Where one turn sends some rows of the set: a few examples, then the rows asked
zerip: [ -1  28  -9  -9  -4 -34 -18  20   9  27  22 -22 -25  20 -28 -25 -13  10
  15  18 -50   0  12  37  16]
Fadab: [ 16   2 -60 -25  23  28  -1  31 -10  25 -28 -26 -18  32 -27  17  -6  -2
  -8 -20  19 -22  -4  -7  17]
zema: [-11   4   1 -21 -21  28   5  10   6 -14 -12   1   0  11  14  -5   7  12
  -6  21 -42  18 -14   2 -67]
pesob: [ -3   0  -3 -22 -25  28   2  13  -4 -17  -6  -1  -7  16  10  -5   1  14
  -6  17 -48  25 -12   2 -64]
Tozu: [ -8   5 -40 -29  22  26 -23  16 -13   7 -48 -42   1  12 -11  10   2 -30
 -18 -20  38 -14   8 -13  16]
Gasuz: [ 14 -25   9  31  30 -14   4 -11   5  29 -16  42   1  -5  -4  11   3  16
  27   3  16  -1 -16  29  40]
luva: [  3  27   2  -7  -7 -35 -37  19  -6  18  22 -35 -21  15 -18 -36 -19  -7
   6   9 -46  19  10  33  18]
sipo: [-18  34  12 -13  -7 -39 -44   6   5  12   1 -35  -7   1  -9 -36  -7 -19
   7  11 -35  10  21  29  13]
Togiv: [ 13 -42 -14 -11  20  -4  39 -44 -17 -14  15  -5   8  11  15  33 -26  27
  -9   9  10 -29  19 -11  19]
Gikol: [ -9   1   4 -21 -25  27  -2   9  -1 -21 -10  -4  -2   9  16  -6   5   7
  -7  21 -44  26 -12   4 -62]
Kigo: [-30  41   5 -12  -1 -36 -25   3  24  24  -5 -25  -4  -1 -10 -27   1  -4
  10  19 -33  -8  25  32  11]
nolot: [ 12   1 -41 -28  13  25 -33  22 -26   7 -30 -41  -9  19 -15   7 -10 -34
 -15 -28  31   4   0 -11  19]
Gefu: [  0 -19  24  30  24 -20 -12 -23   7  15 -33  35  14 -14  10   3   9   1
  24   4  27   4  -9  26  40]
lukad: [ 26 -44  -4 -15   8  -3  12 -45 -34 -29  26 -18   8   5  23  24 -35   2
 -15  -4  10   2  19 -16  22]
Led: [ -4   0  -5 -21 -21  28   8  11   3 -13  -7   5  -4  13  10  -2   0  15
  -2  21 -46  20 -12   2 -63]
kovik: [ 16 -23  28  32  19 -18 -27 -19 -11   4 -22  23  11 -15  12   0   0 -16
  18 -10  23  26 -14  24  44]
bilif: [ 34 -32   8  34  26 -11  -2  -5  -7  23   3  38 -10   1 -13   7  -7  12
  30  -3   7  19 -24  31  44]
Ziz: [ 29 -49 -13 -14  11   0  31 -42 -31 -16  28  -7   0  15  12  29 -35  18
 -15   1   4 -10  15 -14  21]
depub: [  3 -38  -3 -17  16  -6  29 -50 -12 -20   4 -11  15   1  25  27 -21  13
 -14   5  23 -26  26 -16  15]
rufof: [ 32 -31  17  33  19 -15 -23  -6 -19  10   1  27  -3  -4   0  -1 -10  -7
  23 -11  12  36 -24  30  42]
guv: [ 25  -3 -56 -25  19  28 -14  31 -27  15 -15 -34 -21  32 -26  11 -20 -19
 -13 -26  20   0 -10  -9  20]
kezo: [-21  34  -5 -11   2 -34 -11  12  21  32   3 -19 -18  12 -19 -25  -3  13
  15  22 -45 -20  17  35  15]
kom: [  5 -43   1 -15  11  -8  12 -53 -25 -29  12 -17  18   0  28  20 -27  -2
 -23   2  20  -9  25 -18  22]
miti: [ -5   6 -51 -27  24  25  -4  21  -1  20 -47 -27  -7  20 -17  15   4 -10
 -11 -19  30 -33   6 -10  17]
bak: [-13   4   6 -23 -25  26   1   8   4 -20 -12   0   1  10  16  -7   4   5
  -8  20 -38  22 -10   1 -65]

luva -> Kigo
Gasuz -> rufof
Now these:
lukad -> depub
Tozu -> Fadab

